Here are some points, each followed by its number:
array([-1.7, 0.5, -0.7, -1.9, 0.4, -2.9, 0.5, -1.2]) 0
array([-2.0, 1.0, -0.6, -1.2, -1.2, -0.8, -0.8, 0.0]) 1
array([-0.6, 0.6, -0.6, 0.0, -1.1, -0.6, 0.2, 0.1]) 2
array([-1.2, 0.6, -0.5, -0.8, 0.4, -1.2, 0.3, 0.1]) 3
array([-0.8, 0.1, 0.4, 0.1, -0.5, 1.7, -1.0, -0.3]) 4
array([-0.1, 0.4, 0.3, 0.3, -0.2, 0.3, -0.8, -0.6]) 5
array([0.1, -1.1, 0.2, 0.0, 1.7, 3.3, -1.7, -2.4]) 6
array([-0.1, 0.4, -0.4, -0.4, 0.7, 0.5, 0.2, 0.3]) 7
array([0.4, 0.0, 0.1, -0.1, 0.7, -0.1, 0.0, -0.4]) 8
array([1.0, 0.2, -0.2, 0.3, 1.1, 0.0, 0.0, -0.9]) 9
array([-0.3, 0.2, 0.0, 0.2, -0.9, -0.5, 0.2, 1.2]) 10
array([-1.2, 1.3, -1.7, -0.2, -1.4, -1.7, 0.0, 1.0]) 11
array([0.4, 0.0, 0.3, 0.3, -0.4, 0.1, 0.4, 1.4]) 12
array([0.8, -0.5, 0.6, 0.4, 0.3, 1.1, -0.6, -0.7]) 13
array([-0.2, 0.5, 0.5, 0.1, -0.4, -0.1, -0.1, 0.3]) 14
array([0.4, -0.1, 0.5, 0.0, 0.0, 1.1, -0.2, -0.7]) 15
array([0.0, -0.1, 0.4, 0.3, -0.5, -0.1, 0.0, 0.8]) 16
array([-0.9, 0.7, -0.4, -0.9, 0.5, -0.4, 0.3, -0.3]) 17
array([-0.1, -1.9, 0.9, -0.1, 0.5, 3.4, -1.3, -2.2]) 18
Which point above is nearest to each new point by angle? Its number follows each.
array([-1.8, 0.6, -1.2, -2.2, 0.9, -3.0, 0.7, -0.6]) 0
array([-0.3, 0.2, -0.3, 0.0, -0.5, -0.2, 0.2, 0.3]) 2
array([0.0, 0.1, 0.1, -0.8, 0.6, -1.4, 0.5, 0.0]) 0
array([1.3, -4.6, 5.2, 2.3, 0.4, 4.5, -2.1, -0.1]) 13
array([-0.7, 0.5, 0.0, -0.3, -0.5, -0.3, 0.0, 0.2]) 1
array([-1.5, 1.4, 0.4, -2.1, 2.3, -1.6, 0.5, -1.6]) 17
array([0.6, 0.0, 0.5, 0.3, -0.1, 0.3, -0.1, 0.2]) 13
array([-0.4, 0.0, 0.1, -0.1, -0.6, -0.1, 0.2, 0.3]) 10
